Small tables with named rows and columns. After each table, cells are looked up by row and column.

Table lozufim
,rovinu,zuzoti,fozetaf,besuk,raz,tir,milone,zugisup,devibaz,ziz
tun,4081,4180,4269,3443,2464,4336,3617,3417,4015,2787
gudume,4168,4274,4327,4117,2465,4458,2721,2354,3509,2785
mul,2541,2136,1862,3167,6800,1836,3668,4187,2589,7908
sep,3889,4095,4231,3971,3351,4203,4277,4093,4376,2323
gelob,4073,4187,4193,5112,3217,4180,2794,2579,3399,2123
feforo,4490,4507,4595,2500,758,4729,3321,3150,4035,2550

gudume, zuzoti: 4274
gudume, besuk: 4117
gelob, milone: 2794
gelob, zuzoti: 4187
feforo, raz: 758
gudume, raz: 2465
gudume, ziz: 2785
gelob, fozetaf: 4193
feforo, milone: 3321
gudume, milone: 2721
sep, milone: 4277
Row with the largest devibaz: sep

nos:
columns: tikot, vuvurar, sem, rad
meku: [39506, 37520, 24548, 37404]
rimotof: [45492, 43014, 42097, 94794]
sonov: [44233, 43521, 35302, 64678]
pidavo: [45464, 44444, 41646, 89212]
zun: [42039, 45149, 34202, 58285]

meku, sem -> 24548
meku, rad -> 37404
pidavo, sem -> 41646
zun, vuvurar -> 45149
sonov, sem -> 35302
meku, vuvurar -> 37520
zun, tikot -> 42039
rimotof, vuvurar -> 43014
pidavo, tikot -> 45464
rimotof, sem -> 42097
zun, rad -> 58285
rimotof, rad -> 94794
sonov, tikot -> 44233
zun, sem -> 34202
rimotof, tikot -> 45492
sonov, vuvurar -> 43521
pidavo, rad -> 89212

dok
columns: lugotag, dut
misotid: [-3.77, 20.15]
nogosu: [6.09, -61.59]
diselar: [54.79, 24.66]

nogosu, dut -> -61.59
misotid, dut -> 20.15
diselar, dut -> 24.66
diselar, lugotag -> 54.79
nogosu, lugotag -> 6.09
misotid, lugotag -> -3.77

menefol:
fields: kurov, vil, kob
kir: [5498, 6785, 1820]
sasufa: [7006, 3729, 1662]
novis: [6172, 2937, 1644]
lofevi: [1284, 2947, 8013]
ranu: [4710, 7290, 1782]
vapef: [2975, 8139, 2320]

kob of lofevi = 8013
kurov of ranu = 4710
kob of sasufa = 1662
vil of novis = 2937
kob of vapef = 2320
kob of novis = 1644
kurov of sasufa = 7006
kob of ranu = 1782

bapepa:
	fofab	riso	ludan	tulubus	gupo	tenonok	nuten	buta	lemivi
sot	58.91	-33.53	6.48	64.33	55.94	59.88	25.30	36.14	28.61
tomovo	72.65	24.52	59.93	66.51	16.48	41.77	44.14	20.32	33.58
seris	-5.11	5.61	30.24	30.69	57.58	-53.15	3.81	68.67	11.90
gupomar	76.57	31.96	-3.31	63.40	29.84	70.70	53.80	13.98	54.91
rur	8.52	75.98	34.15	4.71	17.25	75.11	41.94	16.01	39.48

gupo of gupomar: 29.84
tulubus of tomovo: 66.51
nuten of tomovo: 44.14
buta of tomovo: 20.32
fofab of rur: 8.52
nuten of gupomar: 53.80
ludan of tomovo: 59.93
riso of sot: -33.53
tenonok of tomovo: 41.77
Which row has the largest lemivi? gupomar

bag
|  | vef | noki | siv | neponi | ribadur | monafu | vot |
|---|---|---|---|---|---|---|---|
| rut | 203 | 168 | 156 | 178 | 84 | 48 | 449 |
| torapu | 246 | -173 | 85 | -189 | 159 | 131 | 63 |
| rup | 388 | -159 | 469 | 243 | 3 | 267 | 410 |
| bap | 154 | -51 | -109 | -186 | 283 | 43 | 35 |
| bavo | 384 | -228 | 447 | 359 | -14 | 206 | 543 |
| guk | 367 | -331 | 358 | 284 | 25 | 171 | 478 |
| totogat | 375 | -69 | 427 | 558 | 202 | 303 | 482 |
| gudunu | 105 | 190 | -64 | -124 | 83 | -85 | 308 |
| kive | 337 | -532 | 185 | 594 | 192 | 65 | 648 |
| pezoze | 236 | -205 | 142 | 312 | -51 | -97 | 721 |
| kuz | 456 | -419 | 510 | 548 | 96 | 306 | 538 |
| zogo | 192 | 21 | 14 | 286 | 309 | 64 | 354 |
| mas | 296 | -26 | 285 | -101 | 45 | 210 | 164 |

What is the noki of torapu in bag?
-173
What is the monafu of gudunu in bag?
-85
What is the monafu of rup in bag?
267
What is the ribadur of bap in bag?
283
What is the noki of mas in bag?
-26
What is the vef of totogat in bag?
375
What is the siv of torapu in bag?
85
What is the vot of kuz in bag?
538
What is the neponi of zogo in bag?
286
What is the vef of gudunu in bag?
105
What is the noki of guk in bag?
-331
What is the vef of rup in bag?
388
What is the vot of kive in bag?
648
What is the vef of pezoze in bag?
236
What is the vef of kuz in bag?
456
What is the neponi of torapu in bag?
-189
What is the ribadur of guk in bag?
25

gusi
fields: liloz, bozab, sof, naresog, ritif, lolona, zol, pigon, teve
resobid: [58.885, 50.027, 26.416, 11.328, 33.323, 56.347, 32.330, 76.785, 49.008]
kivatop: [58.448, 33.922, 17.599, 10.205, 35.417, 49.664, 38.495, 70.380, 61.275]
vasezud: [49.674, 55.623, 67.003, 59.534, 40.445, 5.438, 17.319, 37.593, 32.813]
dev: [3.753, 11.223, 30.944, 36.501, 32.625, 41.189, 66.796, 42.989, 28.986]
disepi: [58.813, 19.157, 51.979, 49.805, 69.960, 36.167, 25.964, 12.111, 21.978]
matafil: [55.941, 68.553, 73.577, 19.492, 32.868, 18.680, 49.050, 35.365, 47.224]
kez: [56.031, 26.708, 50.433, 51.601, 72.387, 24.338, 22.059, 10.047, 29.862]
mek: [57.859, 22.142, 50.120, 49.205, 71.520, 29.796, 24.670, 10.951, 26.920]
nopulis: [56.516, 14.204, 52.376, 56.222, 56.278, 54.028, 31.890, 17.254, 11.794]
silu: [49.994, 43.394, 50.498, 60.463, 64.445, 11.819, 14.585, 17.240, 35.154]
zabubar: [24.436, 33.927, 19.269, 62.553, 39.066, 55.010, 62.855, 13.503, 15.536]
fenat: [55.920, 31.557, 14.109, 11.186, 36.116, 47.020, 40.213, 66.097, 64.903]
kivuker: [5.062, 18.450, 22.844, 45.597, 22.273, 48.822, 36.368, 58.255, 62.437]
gikoval: [57.970, 32.600, 17.066, 8.940, 36.066, 47.704, 39.318, 68.496, 60.938]

sof of kivuker is 22.844
teve of matafil is 47.224
naresog of mek is 49.205
sof of dev is 30.944
teve of kivuker is 62.437
lolona of kivuker is 48.822
sof of nopulis is 52.376
sof of kivatop is 17.599
pigon of silu is 17.240
teve of nopulis is 11.794
lolona of mek is 29.796
liloz of vasezud is 49.674
zol of matafil is 49.050
liloz of matafil is 55.941
liloz of zabubar is 24.436
lolona of fenat is 47.020
lolona of gikoval is 47.704

lugefed =
	pozig	nibeg	nemopat
pek	80	68	55
kazomak	21	101	119
metir	174	58	221
fela	115	85	92

metir, nibeg: 58
pek, nemopat: 55
pek, pozig: 80
kazomak, nibeg: 101
metir, pozig: 174
kazomak, nemopat: 119
pek, nibeg: 68
fela, nibeg: 85
metir, nemopat: 221
fela, nemopat: 92
fela, pozig: 115
kazomak, pozig: 21

vasaz:
        mav  vum  leni  voburop  tad  beken  bugenib  sogo  mefuz
bubef    78  117   179      130  213    148      133   206     84
lanu     78  121   156      131  231    174      130   187    103
zitupi   78  129   142      138  202    167      136   149    107
lele     78  124   144      135  229    180      130   170    110
pesed    78  117   176      139  206    144      134   194     84
kapu     78  127   136      137  208    172      132   147    110
kezogi   78  122   182      159  209    143      141   189     84
surifa   78  153   207      235  162    111      181   137     76
funeni   78  153   158       61  136    154      153   161     95
lik      78  190   212      153  111    127      207   139     81

What is the bugenib of funeni in vasaz? 153
What is the bugenib of lik in vasaz? 207
What is the leni of zitupi in vasaz? 142
What is the voburop of bubef in vasaz? 130
What is the sogo of bubef in vasaz? 206
What is the mefuz of funeni in vasaz? 95
What is the sogo of surifa in vasaz? 137
What is the bugenib of surifa in vasaz? 181
What is the sogo of pesed in vasaz? 194
What is the vum of funeni in vasaz? 153
What is the beken of kapu in vasaz? 172
What is the bugenib of pesed in vasaz? 134
What is the bugenib of kapu in vasaz? 132
What is the mav of surifa in vasaz? 78
What is the mefuz of surifa in vasaz? 76
What is the leni of funeni in vasaz? 158
What is the beken of zitupi in vasaz? 167

